[[122 118 101 126 111 105 114 127 135 106 128 134]
 [130 146 133 106 129 137 121 137 135 126 129 138]]
=>
[[130 146 133 106 129 137 121 137 135 126 129 138]]

[[131 120 134 124]
 [121 142 136 136]
 [131 120 128 122]
 [124 137 144 118]
 [134 123 121 122]
 [136 128 120 125]
 [128 137 105 124]
 [123 150 126 121]
 [121 118 129 128]
 [133 132 136 131]
 [134 143 124 132]]
=>
[[121 142 136 136]
 [124 137 144 118]
 [136 128 120 125]
 [123 150 126 121]
 [133 132 136 131]]

[[123 127 131 132 117 129 124 124 146 138]
 [145 135 115 115 134 123 121 116 130 132]
 [132 121 126 132 121 135 136 124 126 119]
 [129 131 150 149 140 118 132 125 133 129]
 [134 119 120 126 125 125 139 122 133 127]
 [135 119 116 121 123 118 118 121 141 135]]
=>
[[145 135 115 115 134 123 121 116 130 132]
 [129 131 150 149 140 118 132 125 133 129]
 [135 119 116 121 123 118 118 121 141 135]]

[[127 124 134 123 128 130 127 129 131 131 131 119]
 [130 136 125 134 132 126 124 130 121 131 127 132]
 [127 132 131 128 117 126 118 105 153 100 111 125]
 [131 124 127 122 125 127 126 119 137 127 126 121]
 [130 142 139 151 124 139 127 135 122 126 114 129]]
=>
[[130 136 125 134 132 126 124 130 121 131 127 132]
 [131 124 127 122 125 127 126 119 137 127 126 121]]

[[118 129 123 134 132 135]
 [130 145 150 109 113 125]
 [113 124 127 133 136 139]
 [109 155 154 108 109 152]
 [132 140 122 132 118 118]
 [110 120 122 134 135 143]
 [118 126 112 143 129 144]
 [110 146 117 140 106 145]
 [144 109 136 124 147 111]
 [112 137 115 144 115 140]
 [121 121 106 152 133 131]
 [138 144 136 119 116 117]]
=>
[[130 145 150 109 113 125]
 [109 155 154 108 109 152]
 [110 120 122 134 135 143]
 [110 146 117 140 106 145]
 [112 137 115 144 115 140]
 [138 144 136 119 116 117]]

[[130 127 129 130 123 128 125 132 128 124 129]
 [134 131 130 122 128 125 122 138 119 118 127]
 [126 128 126 123 129 128 119 132 128 126 123]
 [119 141 123 121 139 133 128 134 131 133  99]
 [126 123 126 131 124 125 122 138 127 127 131]
 [129 123 128 134 124 123 125 135 127 124 132]
 [125 128 129 134 132 130 138 117 133 135 127]
 [126 119 126 127 123 124 120 139 128 132 131]]
=>
[[134 131 130 122 128 125 122 138 119 118 127]
 [119 141 123 121 139 133 128 134 131 133  99]
 [129 123 128 134 124 123 125 135 127 124 132]
 [126 119 126 127 123 124 120 139 128 132 131]]
---
[[136 111 116 138 123 132 129 134 115 127 141]
 [137 113 129 129 107 104 110 119 121 112 134]
 [132 119 127 121 117 120 118 129 130 117 130]
 [134 110 114 135 119 122 126 130 104 125 141]]
=>
[[137 113 129 129 107 104 110 119 121 112 134]
 [136 111 116 138 123 132 129 134 115 127 141]
 [134 110 114 135 119 122 126 130 104 125 141]
 [132 119 127 121 117 120 118 129 130 117 130]]

[[130 128 129 130 123 126 124 144]
 [129 123 125 125 117 129 130 109]
 [132 130 125 130 132 123 122 151]
 [136 126 127 128 128 122 120 126]
 [123 127 138 126 119 125 122 114]]
=>
[[136 126 127 128 128 122 120 126]
 [132 130 125 130 132 123 122 151]
 [130 128 129 130 123 126 124 144]
 [129 123 125 125 117 129 130 109]
 [123 127 138 126 119 125 122 114]]

[[123 132]
 [151 111]
 [137 114]]
=>
[[151 111]
 [137 114]
 [123 132]]

[[140 123 127 139 134 119 128 140 130 131 103 128 120]
 [113 127 140 116 130 134 117 112 142 111 119 123 148]
 [114 133 143 113 132 142 118 107 143 111 132 126 145]
 [121 130 124 119 120 128 130 121 120 134 153 131 129]
 [132 125 115 127 117 116 136 133 109 149 153 134 114]
 [124 130 147 122 141 139 119 113 150 106 105 120 145]
 [134 127 140 131 140 131 120 129 143 118  98 127 128]]
=>
[[140 123 127 139 134 119 128 140 130 131 103 128 120]
 [134 127 140 131 140 131 120 129 143 118  98 127 128]
 [132 125 115 127 117 116 136 133 109 149 153 134 114]
 [124 130 147 122 141 139 119 113 150 106 105 120 145]
 [121 130 124 119 120 128 130 121 120 134 153 131 129]
 [114 133 143 113 132 142 118 107 143 111 132 126 145]
 [113 127 140 116 130 134 117 112 142 111 119 123 148]]

[[112 104]
 [121 153]
 [127 106]
 [104 113]
 [147 109]
 [102 142]
 [138 155]
 [135 124]
 [111 136]
 [130 145]
 [140 153]]
=>
[[147 109]
 [140 153]
 [138 155]
 [135 124]
 [130 145]
 [127 106]
 [121 153]
 [112 104]
 [111 136]
 [104 113]
 [102 142]]

[[118 155 128 130 126 133]
 [119 154 127 123 128 135]]
=>
[[119 154 127 123 128 135]
 [118 155 128 130 126 133]]

[[132 136 136 134 119 136 139 122 128 118 110 128]
 [120 112 133 117 141 139 134 149 126 131 137 111]
 [130 123 130 127 132 126 137 149 103 137 143 130]]
=>
[[132 136 136 134 119 136 139 122 128 118 110 128]
 [130 123 130 127 132 126 137 149 103 137 143 130]
 [120 112 133 117 141 139 134 149 126 131 137 111]]
